In the rows, 128 means zero.
Each path is a new rotation, seen through one point. The rows after it are directions, each followed by how far the rotation turns it, in deg/step (0 if it stays put).
Each turn is a multiple of 5 degrees from 10 to 175, or 0.
Each row of a path follows its step; steps can be skipped.
Path 1:
step 1: [133 116 123 123 125 122 128 134 132 129 129 121 120 127 126 118 134 129
 121 128 136 133 129 146 125 123 127 131 127 141 137 125 139 136 116 127
 133 119 130 137 138 131 125 133]
step 3: [140 127 135 147 132 134 136 128 117 130 131 124 137 128 125 115 122 123
 133 132 124 128 132 129 128 128 132 117 146 129 135 121 137 128 132 134
 126 128 123 130 119 131 131 127]
step 4: [121 126 133 135 126 130 128 117 124 134 121 123 133 118 118 121 124 125
 135 138 121 133 122 142 127 126 124 130 125 126 138 137 131 135 133 136
 124 146 133 123 140 126 133 127]
step 5: [120 121 125 132 131 122 120 125 118 137 123 123 126 117 142 131 121 130
 128 120 138 135 131 137 136 127 122 118 119 131 144 127 129 128 127 125
 138 128 129 126 129 123 115 129]
step 9: [118 127 124 135 131 126 133 122 124 136 130 139 129 124 136 116 118 124
 122 127 141 125 122 136 117 122 129 125 132 133 128 131 146 142 137 132
 122 123 125 121 130 126 125 128]
step 11: [125 122 130 121 135 128 132 139 123 125 137 123 138 128 140 130 133 125
 131 134 129 136 144 128 131 123 127 132 130 127 133 120 139 119 128 130
 134 143 123 121 116 121 123 132]
step 14: [127 140 127 130 134 140 129 126 120 136 129 124 125 134 135 129 130 120
 134 127 141 129 126 124 120 124 135 123 139 123 123 126 118 142 139 118
 140 134 131 122 130 128 120 124]
step 16: [130 123 124 118 134 130 119 126 138 128 124 123 138 142 140 146 134 137
 134 131 132 124 133 137 128 126 127 119 124 124 128 133 134 119 132 129
 126 125 132 115 131 123 134 130]
step 17: [124 124 114 122 122 120 131 138 128 126 130 128 130 138 136 129 124 137
 128 129 134 110 132 121 127 120 116 136 133 136 116 123 136 134 127 124
 126 135 124 124 134 118 123 126]
Directions:
[128 131 129 127 126 127 127 127 123 126 127 127 130 122 128 126 129 128
 129 129 123 127 128 127 130 131 129 127 130 130 131 128 128 127 128 127
 130 132 130 126 126 128 126 128]	45
[127 130 130 129 129 131 127 124 129 130 125 129 127 130 125 127 125 127
 128 125 126 128 127 128 123 130 129 128 129 127 128 125 130 129 130 129
 130 129 126 124 126 130 128 132]	65
[130 131 127 131 128 133 129 127 125 129 128 128 128 124 126 127 124 130
 125 129 131 127 132 129 128 129 130 128 127 128 124 132 128 129 130 128
 127 129 130 130 127 128 131 127]	70
[129 127 128 127 131 128 132 126 128 127 127 127 131 125 129 130 126 128
 129 131 128 129 128 129 129 129 130 131 125 125 128 127 130 126 127 127
 129 127 128 127 134 132 129 133]	95
Path 2:
step 0: [130 131 135 129 120 131 135 140 119 136 124 121 138 122 121 119 134 130
 119 137 119 134 131 131 134 136 121 124 127 135 123 133 125 131 133 131
 130 129 126 135 127 119 130 121]
step 2: [129 130 147 123 131 120 133 127 135 133 126 137 122 124 139 131 127 134
 129 132 127 131 132 137 132 137 124 125 117 131 127 137 131 136 127 126
 127 127 126 120 122 142 127 121]
step 3: [125 126 124 123 126 131 141 128 126 129 127 128 123 135 129 117 134 139
 125 136 140 130 136 128 131 133 122 119 132 134 127 125 115 121 120 128
 125 117 131 119 120 133 122 120]
step 9: [123 127 132 130 134 113 130 140 121 124 129 125 138 123 121 118 132 136
 127 137 131 131 126 135 129 128 123 134 133 133 121 130 134 127 128 128
 130 128 115 119 113 126 127 128]
step 12: [129 123 123 120 123 128 128 130 119 132 116 132 131 125 131 122 130 124
 119 140 131 130 135 132 130 145 132 126 133 138 139 134 130 132 132 124
 126 117 126 131 123 125 123 119]
step 14: [123 128 138 137 124 127 127 128 123 124 124 128 130 133 128 129 137 133
 130 128 132 133 135 139 138 139 119 120 113 117 124 133 119 133 127 129
 132 125 127 126 134 133 130 118]
step 15: [127 126 127 124 129 122 131 128 117 138 131 111 115 132 115 117 129 130
 138 134 132 125 134 131 132 132 115 122 132 133 133 128 124 129 120 132
 128 125 129 128 129 126 134 124]
step 16: [128 123 130 124 132 128 129 135 129 131 134 134 124 125 124 129 126 125
 135 135 123 133 129 140 126 141 122 146 132 133 126 140 125 131 136 139
 119 126 133 135 126 131 128 120]
step 17: [120 140 133 132 128 132 134 123 128 132 135 137 133 131 128 121 130 131
 129 142 125 131 121 133 122 131 125 132 123 125 132 126 120 136 113 131
 118 126 121 125 116 130 128 126]
Directions:
[129 128 126 127 127 127 127 123 128 125 129 133 127 129 130 127 125 132
 124 128 130 130 128 127 130 129 128 129 125 131 131 127 128 126 127 128
 130 129 125 129 127 130 128 127]	70
[127 127 124 127 125 129 129 130 125 129 130 131 128 129 131 128 129 124
 125 130 129 129 124 128 126 128 128 128 128 128 124 130 126 128 126 128
 129 125 127 130 126 130 125 129]	80
[130 127 126 124 126 127 127 130 126 129 129 126 129 128 130 128 131 133
 128 128 127 127 126 127 125 129 128 125 124 127 129 127 128 132 128 126
 127 127 125 124 127 126 132 126]	120
[129 129 130 130 127 124 125 126 130 131 129 126 126 131 129 130 130 127
 127 126 133 128 127 127 130 128 125 126 127 129 126 125 127 130 131 126
 127 127 130 129 125 130 128 130]	90
[132 125 130 129 130 126 127 128 125 128 125 127 125 126 128 128 126 128
 130 131 129 127 130 130 128 127 131 124 128 129 129 130 125 130 125 126
 129 130 125 129 127 129 126 133]	115
[129 129 128 126 129 128 131 127 127 126 131 125 126 127 130 132 130 131
 128 131 130 130 127 132 126 128 127 128 131 124 129 127 131 126 128 130
 129 128 129 130 126 130 127 128]	55
Path 3:
step 2: [136 126 130 126 131 131 135 140 130 138 122 135 131 130 134 129 127 132
 125 130 117 122 142 121 124 135 131 136 130 133 128 126 126 123 130 131
 140 131 145 133 138 121 123 127]
step 5: [123 132 129 134 132 140 136 125 117 124 123 124 134 136 131 137 125 129
 132 120 125 136 133 129 127 140 132 135 126 141 122 140 129 125 121 131
 134 114 133 123 126 126 130 132]
step 6: [132 126 125 129 133 130 133 125 121 125 125 127 121 129 122 129 130 124
 129 116 119 138 137 120 136 141 121 120 131 119 132 128 138 132 122 128
 136 130 141 124 139 128 127 121]
step 8: [125 121 120 133 124 130 131 133 112 125 135 139 132 135 118 134 134 128
 130 128 136 128 132 130 130 119 131 117 126 133 131 128 121 126 124 121
 142 126 118 116 121 125 133 130]
step 9: [133 129 116 122 124 130 134 119 129 130 136 129 124 126 112 136 131 122
 130 128 128 142 133 135 116 134 132 125 135 133 123 136 134 132 127 129
 138 124 124 131 128 126 126 141]
step 11: [141 123 128 127 134 128 129 132 125 131 125 122 128 119 130 121 131 132
 136 126 133 129 138 132 129 123 139 125 135 124 125 119 123 121 130 123
 136 132 118 122 131 124 110 116]
step 12: [140 125 131 139 127 128 127 130 123 136 128 136 128 129 129 123 127 128
 133 119 124 131 123 135 111 122 126 114 127 127 119 125 121 119 129 118
 126 127 117 132 129 125 130 136]
step 18: [125 132 115 123 120 125 125 136 125 121 142 124 119 126 121 115 125 125
 133 137 121 129 131 124 131 136 124 128 120 133 126 132 135 132 134 122
 125 122 130 131 134 141 121 124]
step 19: [134 125 118 130 130 119 127 137 127 123 126 122 126 135 120 117 130 123
 129 130 125 119 128 115 130 129 128 139 130 134 140 127 133 120 137 128
 130 119 118 125 116 119 126 126]
Directions:
[127 131 127 132 128 128 126 128 128 127 130 130 127 130 132 127 125 129
 126 130 129 123 130 127 127 126 130 129 129 131 129 127 134 129 129 129
 126 128 128 126 129 124 127 129]	125
